In the data rows, 128 means zero.
Here is the table:
[155 146 123  88 139  93 122  79 182 115 140 115  90 121 116 142 115  97
 120 126 158 109 124 141 110]
[119 159 126 127 122  96 143 104  97 122 112 132 130 140 133  90 131 119
 103 136 122 126 125 121 128]
[145 163 193 113 108 107 172  93 108 121 158  29 159 125  63 154 135 130
 121 119  84 113  89  73  96]
[121 102 124 135 138 171  99 165 130 148 131 144 124 119 120 153 122 188
 138 127 152 132 145 188 181]
[183 137 120 116  98 122 143 103 176 127 140 138  85 147 140 141  92 117
 145 124 188 116 115 109 100]
[115 151 113 119 121 120 117 122 122 146  92 134  96 105 114 156 125 195
 146 143 159 109 143 193 170]
[137 146 125 154 128 117 165 135 108 111 124 131 138 108 136 101 138 108
 140 130 130 125 122  33  98]
[142 121 180 108 163 142 124 149 123 142 168  64 115 103  81 151 116 151
 110 113 146 143 116 102 130]
[140 144 119 139  86 109 144 122 126 132 115 149 155 127 154 102 141 117
 146 123 133 124 121 101 100]
[129 102 115 134 140 129 110 155 112 128 142 159 162 129 166  87 145 101
 102 122 117 151 138 111 128]
[110 132 161 147 113 140 154 128  83 117 124  85 174 141 123 125 176 143
 136 133  60 131 127  63 122]
[113 112 114 134 125 151  97 147 164 117 107 152  75 129 137 148 113 144
 170 129 164 111 134 188 154]
[130 100 113 139 138 131 115 142 105 120 144 159 164 129 163  88 134  99
 101 125 118 147 139 109 132]
[105 121 132 132 114 138 110 127 121 128 112 135 155 123 131 108 160 139
 158 125 113 135 131 145 129]
[110 159 111 112 146 102 116 115 114 136  98 136  96 102 107 142 126 169
 112 146 145 109 143 189 171]
[172 131 129 106 105 134 124 112 185 134 139 142  94 136 123 166 118 134
 155 127 174 121 122 123 107]
[153 165 190 127  87 116 169 112  99 129 141  66 151 132  73 158 143 137
 125 126  91 117  97  53  81]
[144 164 195 113 109 108 173 101 111 125 157  28 161 123  66 151 141 132
 117 115  87 112  89  73  93]
[107 110 136 139 185 129 126 147 121  87 137 111  84 141 157  81 118  74
 105 122 127 134 128  75 134]
[111 129 121 124 145 114 123 120  93 121 122 127 133 137 144  86 130 124
 100 132 120 139 134 138 148]
[122 138 130 118 115 112 126 115 144 129 131 118 175 109 123 123 160 127
 151 117 109 125 119 131 120]
[112 119 156 149 120 157 155 126  61 117 133  88 173 145 118 139 163 166
 128 147  65 141 136  66 145]
[160 137 129  93 134 110 121  99 181 126 146 131  91 129 127 147 121 106
 118 127 163 117 124 131 113]
[171 103 149 132 146 142 153 138 136 108 179  99 123 160 153 121 122  77
  83 119 114 132 125  37 100]
[108 122 121 131 140 111 121 104  98 108 125 130 142 132 147  69 130  94
 112 130 112 134 128 136 137]
[105 131 146 155 143 117 167 111  67  85 139  86 178 140 133  65 158  73
  98 132  50 127 119  48 108]
[118 135  96 141 107 104 145 111 120 123 111 140 169 108 137 120 142 124
 163 134 109 131 134 119 106]
[168 111 132  70  90 167  69 173 166 194 122 179  90 121  97 171  76 197
 134 116 222 134 129 245 137]
[ 97 115 144 192 102 150 169 135 114 120 119 110 153 184 162 139 159  96
 158 131  49 151 121  55  87]
[104 162 130 105 136  93 125  94 100 129 104 116 131 122 114 121 150 152
 112 143 111 126 132 148 152]
[ 99 124 137 193 110 153 175 136  69 138 116 114 188 164 138 144 172 140
 146 144  39 164 130  50 106]
[ 93 116  95 167 147 126 108 145 126 154 100 173 126 122 151 129 136 122
 132 133 112 147 146 181 138]
[129 101 113 136 139 131 114 147 107 123 144 159 163 128 163  87 139 101
 102 126 117 150 139 111 130]
[102 118 125 133 122 138 113 110 110 114 116 133 155 120 122 107 151 135
 158 134 111 134 130 146 138]
[ 89 135 110 154 133 113 135 110  97 151 104 143 148 145 144 126 149 130
 123 146  87 163 141 145 128]
[ 96 106 113 173 106 154 131 131 139 136 108 156 124 171 167 141 131 122
 172 134 113 157 130 139 116]
[130 105 152 161 108 159 146 157  94 117 147 123 204 134 139 128 185 119
 137 127  56 142 130  30 105]
[167 110 133  70  88 167  71 168 164 194 124 177  89 122  98 171  73 196
 133 119 223 134 131 248 137]
[127 130 138 148 146 151 151 163  77 135 124 126 112 135 135 117 132 167
 119 143 140 151 137  59 145]
[109 120 124 128 142 118 119 122 135  97 125 127 105 154 162  82 117  83
 114 119 131 124 121 136 132]
[120 150 103 122 138  90 112 117 146 123 108 148 129  80 123 125 136 116
 121 124 136  97 139 168 132]
[115 117 105 133 153 124 106 143 150 104 117 148  66 136 154 105  94 100
 118 124 162 110 132 177 152]
[139  87  94  91 111 174  75 162 169 161 130 193 147 112 128 142 103 167
 158 121 178 136 141 231 157]
[142 120 178 109 165 144 126 147 120 138 169  66 117 102  76 152 114 152
 112 116 145 143 115 100 132]
[126 153 155 144 105 113 176 105 112 101 140  77 207 120 106 127 178 106
 150 122  49 112 103  35  94]
[115  98 137 138 114 173 103 163 145 122 125 158 118 160 149 130 145 135
 157 125 132 144 129 133 134]
[119 148 142 148 104 106 171  87  97  91 126  85 195 113 117 120 171 101
 149 133  53 108 115  42  96]
[176  91  95 120 142 153 105 143 184 130 149 148  56 123 146 155  64 137
 135 122 217 117 143 176 145]
[126 146 107 140 132 109 127 122 150  98 107 157  68 139 139 110  87  95
 122 125 164  93 120 153 137]
[122 117  89  93 130 131  85 139 141 143 102 188 111 123 141  79  90 123
 118 122 178 123 136 233 146]
[151 113 149 104 136 148  95 152 149 159 153 107 100 101  83 177  89 181
 124 114 181 124 122 202 159]
[153 129 180 129 131 121 155 135  78 123 168  69 147 145 108 116 122 103
  68 120  91 137 109  53 101]
[160 117 147 128 127 143 156 103 147  98 162  80 132 137 115 155 130 107
 135 127 110 115 122  57 100]
[124 104 150 157 129 162 156 143  96 101 165  95 220 127 115 128 174 119
 138 125  49 140 121  40 117]
[139 141 113 142  89 114 148 113 117 122 118 152 155 126 147 105 134 119
 152 132 133 125 119  99 107]
[ 90 123 108 160 139 126 130 116  92 147 110 149 154 147 143 127 144 132
 119 146  87 168 145 143 134]
[179  90 103 115 156 145  97 153 181 135 158 164  53 131 158 147  70 116
 100 121 209 122 144 163 150]
[ 86 131 111 162 131 111 132 105 106 140 105 148 161 138 146 107 154 101
 133 137  79 157 134 140 112]
[110 127 129 117 123 135 112 121  99 140 111 125 136 131 123 137 147 182
 139 142 122 144 142 155 162]
[116 100 131 132 139 140 108 151 134 113 134 147 104 168 177  88 123  91
 109 118 133 141 128 130 136]
[118 144 130 110 136  92 124 101 137 119 138 119 173 108 121 111 157 100
 118 120  97 123 120 128 124]
[101 159 131 108 133  91 124  91 109 124 106 116 133 120 119 109 154 131
 118 139 108 123 129 149 139]
[130 117 112 154 113 151 116 168 127 140 109 174 112 124 149 110 120 147
 145 124 163 122 133 155 141]
[161  94 106 103 170 145  82 147 192 132 153 151  65 110 131 164  93 128
 108 121 192 118 150 185 153]
[136 122 109 140 117 154 120 166 106 156 109 167  92 134 145 143 108 197
 134 144 176 133 143 164 175]
Each row belongs to one hidden group. There are 4 groups. Groups can overlap: rows of different groups may look alike. Groups are numbered from 0 in the order they first appear among the rows asked about.
More rows, each followed by its group:
[130 143 114 128 113 118 126 128 160 137 120 137 140  89 116 146 133 147
 156 120 148 101 128 167 133] 0
[120 164 140 130 161  96 156 126  81 123 116 109 103 126 129  99 133 128
  89 139 124 131 130  60 136] 1
[121 148 100 123 139  91 112 112 143 118 109 150 128  80 119 127 132 116
 125 128 135  97 137 165 137] 0
[112 145 141 120 109 123 131 104 162 106 120 111 118 148 119 130 135 120
 171 121 125 113 102 139 126] 1
[142 129 131 157 138 117 174 102 143 123 150  96 138 155 140 156 137  76
 113 130  79 139 123  50  76] 2
[ 91 146 138 171 135 116 178 117  61 139 115  96 176 157 136 135 175 129
 105 149  30 158 133  61 115] 1
[125 148 158 163  87 128 189 111 110  86 124  94 131 174 150 102 138  86
 145 128  88 106 100  32  89] 1
[ 97 120 124 179 147 150 147 153  90 152 110 136 133 137 139 143 150 150
 147 146  97 175 145  77 122] 1
[140 166 171  82 130  83 126  96 139 144 148  72 128 111  76 138 120 127
  92 111 135 118 102 158 115] 3
[184  85  77  77 120 166  83 140 204 149 137 186  58 136 142 146  37 147
 144 122 250 122 141 233 142] 2
[116 150 109 120 123 120 117 116 118 140  92 137  95 106 108 159 120 194
 150 148 156 110 141 190 174] 1
[125 142 112 121 146 102 115 122 151 124 131 139 142  87 113 130 130 116
 114 119 131 103 133 165 141] 0
[132 143 109 132 116 121 127 125 155 129 121 141 143  89 107 148 128 147
 159 123 146 101 126 162 136] 0
[146 141  96 150 101 122 135 143 137 131 108 173 124 105 140 125 114 137
 150 127 166 106 129 135 123] 0
[141 171 188 114 119  95 167 102  94 120 147  57 148 123  74 138 147 111
  90 127  80 114  97  59  88] 3
[119 156 156 152 116  99 180  95 105  73 129  88 130 171 143  87 135  53
 109 127  70 103 102  34  92] 1
[148 147 121 112 109  99 128 118 140 156 113 113  79  95 100 173  78 171
 149 129 184 109 120 191 132] 3
[123 153 122 123 122 131 129 127 129 147 109 127 112 110  99 163 121 200
 145 136 157 109 131 182 172] 1
[165 100 163 127 133 167 152 136 159 115 187  76 146 149 119 161 137 116
 127 115 108 130 120  58 107] 2
[115 104 106 137 157 137 102 152 148 106 123 151  72 137 161 103  92 103
 111 120 165 114 137 178 157] 1
[129  94  85  85 134 145  62 148 155 149 119 202 135 104 136 120 105 134
 121 125 167 132 155 234 154] 0
[113 151 118 115 129  84 125  90 126 112 118 129 162 100 124 105 157  99
 124 130 102 117 128 129 115] 0
[101 116 147 127 190 134 109 160  97 124 131 113 125 113 128 107 160 128
  92 127 103 150 149  89 150] 1
[143 108  99 138 147 128 125 107 166 140 143 148 109 147 145 161 108 102
 126 133 138 155 136 134 110] 2
[132  94 112 136 134 160  96 168 150 140 141 156 149  99 130 151 130 157
 148 118 145 129 142 170 159] 0
[140 136  99  97  77 139 104 148 186 147  86 196  62 159 151 117  77 135
 167 122 211 108 118 218 121] 1
[141 174 195 105 131  85 168  92 105 117 163  30 160 123  59 138 140 102
  83 116  69 112  92  69  91] 3
[ 87 121 140 179 134 127 164 119 106 106 126 103 149 178 157 124 159  68
 127 136  34 150 122  61  95] 1
[105 124 134 140 182 122 138 138 120  83 133 106  85 137 147  79 118  72
 105 125 128 128 126  74 124] 1
[150 100 136 107 198 141 114 142 163 113 169 109  80 111 127 139 119  99
  97 124 158 137 144  85 126] 2
[152 100 138 105 196 137 110 140 165 115 168 109  78 113 130 140 118  97
  97 122 156 137 144  85 126] 2
[117 166 169 136 108 120 181 105  84 120 130  61 177 144  93 141 169 155
 130 136  57 121 114  59 122] 1
[107 126  80 113 117 126  94 128 140 184  81 200 110 142 144 141  99 154
 134 141 152 150 148 244 145] 1
[140  89  95  91 111 172  73 166 171 163 129 193 148 113 127 142 106 166
 157 118 176 137 141 230 153] 0
[127 119  98  82 102 160  81 147 139 175  90 184 103 126 121 151  99 213
 150 139 192 132 151 252 174] 1
[154 135  82 103  76 132 112 142 160 157  95 208 122 119 143 116  91 146
 158 125 199 113 128 198 118] 0
